M = array([850, 301, 568, 332,  49, 502, 120])
The third entry from the right: 49
Which number is the third entry from the left?
Answer: 568
Which number is the median of all entries?
Answer: 332
The last entry is 120

Questions about the table below.
1) Find the median entry.
2) Find the entry just right of -2.197.
3) Find the minimum.
4) Find the entry just left of the largest entry.
5) Find the maximum.
6) Find the 2nd entry in reading order.
7) Find the third largest entry.
8) Find the 2nd smallest entry.
[[ 0.593 -1.209 -0.741 -0.653 -1.769 -1.688 -0.127 -1.955  0.010 -1.013
  -0.626]
 [ 0.910  0.193 -2.109  0.086  2.044 -0.659 -0.009 -1.737  0.786 -0.604
  -1.147]
 [-1.009  0.726 -0.413 -0.150  2.503  1.157 -0.431  0.751 -0.678  0.389
  -0.590]
 [ 1.174 -1.502 -0.925 -0.762 -2.197 -2.166  0.052 -2.770  0.369 -1.265
  -0.737]
 [ 0.260 -1.231  1.795 -1.651 -0.573 -0.195  0.645 -1.295 -1.676  0.334
  -0.679]
 [-1.029 -0.558  0.082 -0.914 -2.812  0.586 -1.262 -0.420  1.025 -0.893
   0.489]
 [-2.157 -0.065 -0.554  0.120 -0.895 -0.176 -1.305  1.705 -1.275 -0.388
   0.023]
 [ 0.160 -0.398 -0.324 -0.219  2.318 -1.270  0.680 -0.375 -2.507  0.373
  -1.479]
 [-0.111  0.054  0.089 -1.116 -0.361  1.625 -0.660 -1.254  1.720 -0.391
   0.068]]
1) -0.413
2) -2.166
3) -2.812
4) -0.150
5) 2.503
6) -1.209
7) 2.044
8) -2.770

X = [  7 -47  33  37  33  42 -47 -20  15 -32]
The first entry from the left: 7
The third entry from the right -> -20
Which number is the second entry?
A: -47
The second entry from the right is 15

[[489, 461, 447, 407, 484, 434, 439, 413, 431], [445, 444, 403, 431, 442, 424, 421, 427, 400], [185, 904, 325, 389, 570, 503, 370, 831, 403], [582, 481, 428, 418, 478, 309, 475, 213, 325], [422, 445, 422, 450, 438, 442, 415, 433, 416], [470, 520, 282, 347, 421, 365, 454, 351, 404], [513, 412, 369, 385, 584, 329, 432, 325, 324], [423, 425, 432, 443, 416, 435, 419, 414, 439], [847, 345, 395, 187, 244, 295, 637, 180, 510], [416, 431, 421, 427, 420, 426, 421, 421, 438], [425, 453, 372, 449, 492, 381, 406, 423, 308], [439, 417, 406, 422, 414, 423, 429, 417, 402], [449, 358, 429, 389, 632, 425, 447, 408, 633], [514, 486, 448, 432, 489, 465, 425, 428, 496]]
The entry just right of the smallest entry is 510
The 1st entry in reading order -> 489
Find the maximum.
904
The entry just left of the largest entry -> 185
Find the entry just left of 345.
847
The 4th entry in reading order: 407
Find the entry just right of the largest entry.
325
The entry just left of 426 is 420
Find the entry just left of 308.
423
The entry just left of the smallest entry -> 637

arr =
array([[7, 8, 8, 9, 6],
       [7, 5, 6, 6, 5],
       [7, 8, 7, 5, 7],
       [7, 5, 6, 6, 8],
       [7, 5, 8, 8, 6],
       [6, 5, 6, 5, 6],
       [6, 5, 6, 5, 8],
       [2, 5, 6, 5, 8],
       [8, 8, 8, 7, 7],
       [9, 8, 7, 7, 8],
       [8, 8, 7, 8, 7],
       [7, 6, 8, 7, 6],
       [8, 8, 8, 8, 6],
       [7, 7, 8, 7, 6]])
What is the last entry, reading row by row?
Answer: 6
What is the entry in the top-left corner?
Answer: 7
The top-right entry: 6
The second entry on the main diagonal -> 5
The 4th-last entry, reading row by row -> 7
The fifth-last entry, reading row by row is 7
What is the largest entry in the first column?
Answer: 9
What is the entry just right of the smallest entry?
Answer: 5
The fourth entry, reading row by row is 9
The 2nd-last entry, reading row by row is 7
What is the largest entry in the last row?
Answer: 8
What is the 3rd entry on the diagonal from the top-right corner?
Answer: 7
What is the entry directly above the smallest entry?
Answer: 6
What is the entry directly below the smallest entry?
Answer: 8
What is the smallest entry in the first column?
Answer: 2
